In the rows, 128 means zero.
One turn moves each row of this set onto another row. After a few examples, where does it send each row asked below?
mal: [115 129 133 107 116 106 123 100  98  99 122 139 149  66  95 152  88 169
 118 125 123 113 118 109 117 140 142 155]
gede: [128 163 135 136 153  84 130 142 127 168 129 125 164 135 140 141 100 136
 124 115 106 101 140 127  99 154 162 115]
Fole: [116 121 100 141 152 122 127 133 116 161 156 126 143 144 145 176 117 136
 135 124 139 103  89 142 112 154 134 128]
tuviv: [136 103 129  96 102 112 135 119 131 132 105 160 135  87 135 141 111 165
 119 143 101  81 118 122 148  97 135 141]
Bivon: [137  89 120 120  81 126 125 133 131 120 119 140 138  87 135 128  96 151
 136 125 100 101 115 114 132  98 128 147]
luma: [109 168 114 117 117 109 133 136 121 151 102 121 132 137 142 159  93 142
 149 123 131  98 119 153  99 143 168  94]
vafaf: [104 160 121 123 114 109 142 123 110 148 105 110 139 144 147 161  92 123
 122 140 127 115 108 118  77 139 158  99]
tevu: [127 127 104 103 115  86 142 117 106 131 132 159 131 117 128 121 129 170
 132 137 107  66 108 120 144 106 120 160]
mepu: [ 90 149 110 127 136 134 141 144 138 158 131 107 131 135 123 129  81 139
 132 117 136 130  96 114 129 125 179 120]
Gul: [108 139 108 117 141 120 129 138 104 175 118 128 154 144 129 172 126 134
 132 144 109 106  78 137  83 149 139 123]
das: [119 119 117  98 115  80 137 117 106 131 114 161 150 103 134 138 136 194
 126 140 111  76 104 114 134  99 139 137]
bufo: [108 163 118 102 161 115 137 121 145 150 115 109 133 148 135 136  96 141
 121 121 136 103 103 125 126 119 173 103]
bedak: [132 134 118 116 160 133 143 142 106 166 140 147 143 109 123 149  79 139
 146 159 120  98  91 122 123 176 158 134]
zap: [132  86 112 132  98  91 128 143 126 128 143 128 148 101 150 112 111 171
 148 111 109 102 116 114 128 106 142 162]
Pugag: [117 136 135  73 130  91 138 114 132 134 115 141 133  91 134 144 114 178
 116 122 103  91 139 125 127 112 135 168]
lile: [135  94 122 138  99  87 123 112  96 104 113 140 169  86 105 126 105 170
 125 136 115 107 101 106 106 128 163 131]
Dar: [133 164 126 117 125 108 128 143 116 159 103 124 145 121 141 146  78 128
 152 131 139 103 112 134 117 173 181 124]
gub: [ 89 156 110 129 127 119 151 128 106 157 145 135 121 137 158 173  92 146
 125 135 156 111 109 118 129 145 152 119]
Fata: [106 109 123 116  94 113 132 130 133 119 136 115 134  85 124 131  93 158
 138  99  99 127 136 121 103 112 132 168]
loto: [133  98 123 119 107  93 128  94 117 101 121 157 157  99  90 138 115 152
 118 149 113 109 112  94 125 114 145 144]
dofi: [111 103 123 145 112 112 128 119 165 124 146 136 161  95 120 140 112 153
 146 122 104 122 140 106 120 104 119 150]
dak: [110 172 127 142 150 100 127 149  99 166 152 148 158 119 130 152  91 149
 135 119 132 103 115 110 129 166 147 128]
rosub: [121 108 120  95 109  90 134 110 129 126 123 162 144 115 118 134 132 162
 129 146 103  96 112  97 136  88 123 158]
tez: [144  98 126 119  94 120 122 105 112  99 109 153 144  75 115 146  94 158
 118 139 116  94 108 114 137 116 135 129]
Gobo: [145  86 105 144  95  91 141 124 126 117 143 127 139 112 122 105 105 144
 138 118 101  96 126 125 121 121 146 162]
Pabim: [128 145 129 123 133 106 145 135 121 172 125 116 143 131 161 146  80 117
 129 141 134 118 116 108 117 168 177 146]
mubo: [133  87 114 128  98 101 125 117 134 111 147 139 144 111 120 124 112 141
 140 126 109 115 120  95 127 100 125 164]
Gabu: [137 140 117 106 156 120 138 134 129 153 123 120 141 140 145 143  97 128
 143 146  96  83 108 142  81 147 145 106]
romo: [125 112 109 132  96  92 144 104  88 107 113 153 149 100  79 127 112 159
 120 148 104  90 101 116 114 128 152 136]
Sorez: [118 136 133 101 134  98 121 106 153 135 120 157 167  99 123 146 133 161
 137 143 103  94 127 102 126 102 111 150]
didum: [116 166 121 113 152 127 125 125 116 143 117 111 146 129 117 131  75 133
 129 129 145 116  81 103 127 144 172 118]
lavof: [127 109 115 138 149 115 137 132 119 175 132 126 159 131 123 167 110 126
 122 142 122 113  94 139 103 174 174 136]
fimi: [ 84 163 118 156 125 106 139 152 111 162 139 134 152 133 117 154 101 149
 129 115 110 118 125 125  94 139 154 100]
loram: [114 119 133 132 121 112 123 104 134 121 123 158 177  74  86 150 110 155
 132 150 112 122 119  90 123 129 135 147]
lon: [100 159 108 133 114 121 140 150 117 161 130 135 125 123 137 160  83 149
 158 119 151 111 110 144 133 158 172 116]
pofi: [ 95 120  98 142 138 143 155 141 123 147 155 134 122 128 122 163  90 151
 141 138 118 109 105 145 101 141 151  99]

didum turns into mepu
loram turns into dofi
Now these:
lile turns into zap
Gul turns into lavof
mal turns into Fata
luma turns into Dar
pofi turns into Gabu
dak turns into fimi
romo turns into Gobo
loto turns into mubo
tez turns into Bivon
gub turns into vafaf

